Families of rows that turns and mirrors carry onto each other, the same ones carrying the whole set onto itself: the rest of each named row's family, in list order:
4 families of 8 rows:
J_497: [ 13  -7 -22  19   2 -23   9  52 -52  -4]
J_926: [ 15   8  16  15 -18 -17  45  38 -45   3]
J_505: [-22 -23 -38  13 -26 -35  16  13   1   4]
J_551: [  2   9   9   7 -24 -20  42  -1  -8  27]
J_63: [ 23  12  19   3  -6 -29  21  26 -46   0]
J_596: [  5 -16  -1  30 -17 -56  41  23 -46  -7]
J_602: [-21  -3 -32   6 -26 -48  16   4   1  12]
J_310: [ -9 -23 -40  35   2 -40  16  32 -28  13]
J_265: [-15   8 -38   2 -22  -5  15  35  -4  19]
J_281: [ 16  15  -8 -19 -29 -20   3   0 -19  12]
J_26: [ 10 -16   3  35   1 -48  37  23 -46   5]
J_849: [ -3 -21 -36  38 -12 -17  34  43 -34  18]
J_90: [ -1  -9 -30  25 -13 -10  28  59 -41   4]
J_731: [ -5   5 -42  -1  -6 -17  -8  36 -17  11]
J_339: [  5  23  -1 -17 -13 -22   4   9 -12  13]
J_896: [  0  23   6  -9 -28 -12  32  14  -9  16]
J_246: [ -8  -8   4   2 -30 -42  31  -7  -1   2]
J_577: [  6 -22  13  22 -23 -46  44  13 -34 -11]
J_851: [  3   5  15  10  -8 -47  31  -6 -16  17]
J_842: [-14 -23 -44  31 -17 -49  20  32 -29   0]
J_459: [ -2   4   9   6 -27 -55  35  -4 -18   5]
J_82: [ -8 -37 -28  33 -18 -40  29  34 -32 -10]
J_982: [-16  -4 -37  13 -22 -13  24  16   1  31]
J_172: [ 14 -10  10  32 -15 -24  52  26 -43  13]
J_863: [  3  -7 -34 -11 -29  -6  -6  17 -10   3]
J_28: [ 30 -14   7   6 -22 -15  21  27 -52 -13]
J_985: [ 14 -24 -35  11 -19  -9   3  42 -42  -8]
J_980: [  5  -3 -48  -3 -23 -15  -8  25 -24  10]
J_255: [-17  -2 -29  10  -8 -39  11   2   3  25]
J_944: [ 22 -13 -30  16 -16 -20   8  42 -58  -4]
J_774: [ 33   4  10   0 -21 -26  20  17 -53  -2]
J_300: [ 20   3   8 -17 -31 -12  12   3 -20  -1]

The rest of the family of J_28: J_505, J_246, J_577, J_82, J_863, J_985, J_300
The rest of the family of J_310: J_497, J_63, J_26, J_731, J_339, J_851, J_255
The rest of the family of J_982: J_926, J_551, J_265, J_849, J_90, J_896, J_172

Families of rows that turns and mirrors carry onto each other, the same ones carrying the whole set onto itself: the rest of each named row's family, in list order:
3 families of 6 rows:
J_804: [-13 -28  11  15 -16  37 -27   9 -17  17   2  33]
J_182: [ -9 -33  37  21 -11   3 -23  39 -13  23  21  15]
J_365: [-34 -25 -27  42  22  26 -18  40 -18 -38   3  14]
J_613: [-31 -16  13  17 -12  28 -21  14 -34  29  12  26]
J_969: [-27 -13 -29  26  14  23 -11  64 -16 -34  14  16]
J_168: [-28 -31  37   6  -9  14  -1  44 -21  25  17  23]
J_764: [-16 -30  39  12 -11  11 -23  38 -30  24   0  32]
J_566: [-39 -17   2  33  32   1 -19  48 -33 -33 -17   9]
J_401: [-15 -42  19  10 -19  26 -16  42   9  19  10  32]
J_513: [-28  -5 -12  13  26  18 -11  45 -33 -38 -11   9]
J_648: [-37  -2 -12  17  19   1 -19  75 -16 -23  -9  13]
J_819: [-48 -13  -7  29  22 -15  -3  59  -3 -19  -9   9]
J_955: [-33 -29   9   5 -17  34  -9  26  10  25  11  21]
J_978: [-35 -16  -7  33  30   2   4  31 -36 -33  -1  11]
J_241: [-13 -20  23  21 -10  13 -37   8 -19  23   7  14]
J_846: [ -9 -36  20  16 -13  24 -20  17  11  15  17  10]
J_383: [-41 -26 -11  38  18   1 -19  72  -1 -27  -3  12]
J_669: [-41 -18 -34  46  14   8  -8  45  -9 -23  16  19]

The rest of the family of J_365: J_804, J_764, J_566, J_401, J_383
The rest of the family of J_669: J_613, J_168, J_819, J_955, J_978
The rest of the family of J_969: J_182, J_513, J_648, J_241, J_846

